Each row has a name. Each piece below is followed by the name of the row it came from, unless a question asks for something else. Each question is about the rows just above it. Places in a row count from 1.

Columns, left to right: Q Y W C S N B K M
J: [-3.15 -4.42 -3.52 -3.12 -0.32 -3.76 -1.66 -2.81 -2.61]
A: [1.91 4.43 2.53 2.11 3.03 2.48 1.41 2.17 1.59]
F: [ 2.94  2.08  2.90  3.34 -6.83  2.49  3.32  1.60  2.86]
V: [2.20 5.36 2.89 2.23 4.05 3.01 1.17 2.74 1.93]
Z: [-2.77 -3.97 -3.27 -3.00  1.84 -3.25 -1.26 -2.44 -2.52]
D: [1.96 3.99 2.48 2.06 1.41 2.50 1.22 2.16 1.81]
L: [-2.51 -7.87 -3.80 -2.59 -8.15 -3.82 -1.99 -3.92 -2.31]
R: [1.41 4.28 2.08 1.48 4.51 2.13 0.92 2.05 1.19]
X: [-2.13 -1.32 -2.35 -2.62  7.44 -1.94 -1.98 -1.13 -2.28]
T: [ 2.61  1.72  2.55  3.02 -6.35  2.12  3.23  1.31  2.53]
Which column holds [ 2.13 -1.94] top down?	N
Which column holds this, read top down? [-3.25  2.50 -3.82  2.13]	N
One entry of X was changed: [-2.13 -1.31 -2.35 -2.62  7.44 -1.94 -1.98 -1.13 -2.28]. Where, and from what?	2, [-1.32]
Which column holds [-3.15  1.91  2.94  2.20] top down?	Q
Which row holds this, read backwards? [2.16 1.22 2.50 1.41 2.06]	D
Where does [-2.13 -1.32 -2.35 -2.62  7.44 -1.94 -1.98 -1.14 -2.28] differ from X, and what was there?	8, [-1.13]

Columns, left to right: meza fad ril fepem levu Nat Falez
ton: [ 4.42  5.57 -2.45  5.11  3.23  0.29  7.28]
suz: [-3.33  4.42  2.53  3.56  5.58 -4.12  3.07]
Pegot: [-1.00  5.74 -7.51 -2.93 -2.58  6.03  4.99]
Vot: [-4.04  6.95 -5.09  5.46  0.63 -1.43 -2.47]
dib: [-1.00  5.74 -7.51 -2.47 -3.17  0.83 -6.45]
varod: [-4.95  5.58  4.42  2.53  3.56  1.00  4.87]
kibus: [-1.00  5.74 -7.51  4.30 -3.17  0.83 -6.45]
[3.56 2.53 4.42 5.58] is which row, read backwards?	varod
Where does [ 4.42  5.57 -2.46  5.11  3.23  0.29  7.28] differ from ton, and what was there?	3, [-2.45]
Which column holds this, read top down? [-5.09 -7.51  4.42 -7.51]	ril
One entry of dib was changed: [-1.00  5.74 -7.52 -2.47 -3.17  0.83 -6.45]. Where, and from what?	3, [-7.51]
Where does [-4.04  6.95 -5.09  5.46  0.63 -1.44 -2.47] differ from Vot, and what was there?	6, [-1.43]
Changed Pegot: [-1.00  5.74 -7.50 -2.93 -2.58  6.03  4.99]. Place and old value:	3, [-7.51]

Columns, left to right: sevo Lel siben Buris boke
U: [ 2.71 -1.08  5.55  3.15  3.70]
P: [ 2.72 -2.63 -0.14 -2.88  2.12]
E: [ 3.44 -2.88  2.12 -0.14 -2.63]
G: [ 4.30 -2.11  7.91  4.24  5.58]
[-2.63 -2.88] is in which column, read top down?	Lel
Which column holds [ 3.15 -2.88] top down?	Buris
Which row holds this, read backwards? [ 2.12 -2.88 -0.14 -2.63]	P
Which row holds this, read backwards? [-2.63  2.72]	P
Where does [ 3.45 -2.88  2.12 -0.14 -2.63] differ from E, and what was there?	1, [3.44]
Which column holds this, read top down? [2.71 2.72 3.44]	sevo
Changed G: [ 4.31 -2.11  7.91  4.24  5.58]. Place and old value:	1, [4.30]

Columns, left to right: veka geb pugi bap Tok Ziruk
tuk: [ 1.22 -8.38  0.57  1.56  2.70 -5.53]
bobus: [ 1.39 -4.49  1.87  5.14 -3.06 -1.15]
zemob: [-1.91 -7.02  0.04  5.08 -2.78 -2.25]
Korez: [-0.90 -8.46 -1.89  4.84  1.40 -3.25]
ledup: [-4.40 -4.79 -1.01 -5.42 -0.02  0.91]
Which column holds [ 1.39 -1.91] top down?	veka
One entry of zemob was changed: [-1.91 -7.02  0.04  5.07 -2.78 -2.25]. Where, and from what?	4, [5.08]

